In the data rows, the value 128 means zero.
Some points, one per row:
[131, 127, 101, 149, 147, 129, 144, 152, 163, 164, 141, 95, 150, 146, 112, 127, 113, 155, 169, 159, 148]
[171, 177, 149, 173, 178, 173, 179, 179, 179, 179, 161, 141, 179, 167, 169, 169, 179, 174, 179, 179, 179]
[167, 172, 145, 179, 179, 154, 174, 179, 179, 179, 179, 140, 179, 179, 161, 179, 167, 179, 179, 176, 168]
[179, 179, 169, 152, 143, 161, 179, 179, 179, 179, 179, 168, 179, 179, 179, 156, 179, 179, 179, 179, 179]
[164, 164, 145, 171, 170, 168, 157, 153, 179, 179, 170, 131, 179, 178, 110, 122, 126, 179, 179, 179, 179]
[136, 163, 128, 133, 141, 125, 133, 139, 135, 139, 117, 102, 135, 116, 143, 122, 143, 125, 137, 179, 155]
[179, 179, 170, 144, 143, 165, 177, 178, 179, 179, 176, 146, 179, 179, 165, 140, 177, 179, 179, 179, 179]
[179, 162, 156, 119, 112, 145, 179, 171, 179, 179, 179, 139, 179, 179, 129, 113, 153, 179, 179, 179, 176]
[167, 166, 145, 124, 134, 137, 168, 159, 171, 179, 162, 136, 179, 161, 144, 116, 156, 168, 167, 179, 167]
[179, 176, 179, 167, 159, 163, 179, 179, 179, 179, 179, 173, 179, 179, 179, 176, 179, 179, 179, 179, 179]
[168, 143, 138, 127, 128, 136, 167, 162, 179, 179, 169, 124, 179, 172, 110, 109, 133, 179, 179, 167, 166]
[179, 179, 179, 133, 135, 179, 179, 179, 168, 175, 179, 166, 179, 179, 179, 161, 179, 177, 175, 179, 179]
[179, 179, 179, 179, 179, 150, 179, 179, 175, 178, 179, 177, 168, 172, 179, 179, 179, 171, 176, 179, 179]
[179, 179, 179, 179, 179, 179, 170, 153, 179, 179, 179, 169, 179, 179, 136, 152, 155, 179, 179, 179, 179]
[164, 151, 143, 145, 145, 157, 148, 136, 179, 179, 161, 129, 179, 167, 103, 90, 125, 179, 179, 168, 171]
[164, 157, 139, 132, 131, 137, 161, 158, 173, 179, 159, 119, 174, 162, 126, 133, 141, 169, 175, 179, 169]
[143, 158, 121, 119, 124, 124, 141, 132, 146, 139, 131, 112, 129, 136, 128, 90, 141, 136, 148, 161, 141]
[166, 178, 157, 155, 158, 175, 139, 121, 179, 179, 159, 139, 179, 167, 118, 107, 135, 179, 179, 179, 179]
[179, 179, 175, 126, 129, 167, 178, 178, 179, 179, 179, 153, 179, 179, 165, 140, 178, 179, 179, 179, 179]
[150, 176, 156, 167, 171, 157, 151, 139, 177, 177, 166, 131, 164, 171, 120, 118, 135, 170, 179, 179, 179]
10 more points follow, each with its number after it:
[170, 156, 146, 126, 123, 146, 160, 151, 154, 164, 162, 128, 179, 165, 111, 94, 136, 164, 159, 179, 178] 0
[161, 140, 133, 109, 121, 154, 165, 166, 152, 160, 175, 127, 162, 164, 93, 134, 115, 161, 156, 179, 179] 1
[179, 155, 160, 128, 128, 104, 179, 178, 160, 168, 165, 151, 163, 171, 155, 117, 178, 170, 165, 149, 133] 2
[179, 148, 151, 138, 122, 153, 179, 173, 179, 179, 179, 140, 179, 179, 110, 120, 139, 179, 179, 175, 179] 3
[179, 157, 162, 160, 158, 151, 166, 153, 179, 179, 179, 149, 179, 179, 118, 106, 143, 179, 179, 129, 155] 4
[173, 172, 154, 121, 124, 150, 158, 148, 176, 179, 160, 131, 179, 162, 131, 92, 150, 173, 175, 179, 178] 5
[117, 121, 90, 179, 179, 129, 155, 173, 167, 169, 148, 104, 145, 154, 136, 165, 119, 162, 172, 125, 116] 6
[174, 177, 152, 145, 136, 145, 179, 179, 157, 165, 150, 144, 168, 142, 172, 153, 179, 152, 154, 179, 177] 7
[141, 135, 119, 154, 151, 127, 161, 149, 150, 158, 155, 136, 153, 160, 109, 102, 135, 160, 155, 138, 141] 8
[179, 125, 150, 179, 179, 145, 179, 179, 179, 179, 179, 156, 179, 179, 157, 179, 139, 179, 179, 157, 155] 9
Which two of these numbered points are nearest to each point below by angle, seen from the average point of the first points? Their numbers follow each, nearest first.
[150, 148, 124, 150, 149, 131, 157, 162, 171, 174, 153, 105, 164, 157, 127, 131, 133, 164, 175, 175, 162] > 6 8
[178, 161, 151, 140, 135, 149, 175, 170, 179, 179, 176, 134, 179, 179, 127, 119, 148, 179, 179, 179, 179] > 3 5
[120, 134, 113, 134, 129, 118, 131, 132, 140, 136, 133, 90, 131, 139, 126, 133, 131, 138, 142, 151, 135] > 8 6
[179, 166, 171, 135, 147, 115, 164, 154, 139, 147, 157, 151, 143, 155, 172, 123, 179, 149, 144, 126, 101] > 2 8
[127, 120, 94, 153, 150, 118, 144, 154, 163, 164, 141, 90, 148, 146, 111, 132, 109, 154, 170, 154, 144] > 6 8
[143, 119, 113, 169, 164, 144, 155, 160, 179, 179, 164, 113, 178, 172, 90, 134, 96, 179, 179, 166, 168] > 6 8
[179, 153, 149, 125, 116, 125, 179, 179, 172, 179, 179, 135, 178, 179, 143, 139, 160, 176, 176, 161, 155] > 2 3
[154, 114, 119, 155, 147, 135, 165, 168, 152, 162, 168, 117, 179, 153, 91, 130, 111, 151, 137, 153, 160] > 8 1
[157, 177, 148, 119, 130, 126, 143, 139, 144, 151, 131, 121, 154, 129, 150, 111, 157, 138, 140, 163, 147] > 8 0
[172, 141, 137, 125, 117, 120, 179, 179, 170, 177, 173, 125, 173, 174, 129, 131, 146, 172, 175, 153, 149] > 2 3
[179, 163, 164, 126, 116, 152, 179, 179, 179, 179, 179, 149, 179, 179, 131, 122, 158, 179, 179, 179, 179] > 3 5
[166, 179, 172, 140, 140, 164, 162, 150, 171, 179, 177, 147, 175, 179, 132, 103, 151, 179, 176, 179, 179] > 5 0
[157, 157, 137, 168, 165, 129, 168, 168, 170, 173, 171, 126, 168, 176, 155, 145, 167, 175, 178, 175, 159] > 6 9
[175, 179, 172, 124, 140, 155, 156, 151, 138, 147, 138, 146, 159, 131, 178, 133, 179, 134, 129, 179, 179] > 7 2
[179, 177, 165, 179, 179, 179, 179, 179, 179, 179, 179, 164, 179, 179, 149, 179, 161, 179, 179, 179, 179] > 9 7
[145, 136, 121, 114, 118, 149, 147, 148, 175, 179, 158, 113, 179, 167, 90, 120, 102, 179, 179, 178, 177] > 1 0
[162, 179, 167, 137, 142, 160, 149, 150, 170, 175, 145, 143, 172, 148, 137, 112, 149, 162, 169, 179, 179] > 5 0
[179, 179, 169, 173, 174, 179, 154, 137, 179, 179, 177, 153, 179, 179, 125, 108, 143, 179, 179, 179, 179] > 4 5
[136, 153, 119, 146, 149, 124, 143, 151, 150, 152, 131, 93, 142, 133, 138, 132, 137, 140, 154, 176, 153] > 6 8
[179, 179, 179, 175, 176, 179, 175, 161, 179, 179, 179, 162, 179, 179, 141, 114, 161, 179, 179, 179, 179] > 4 9
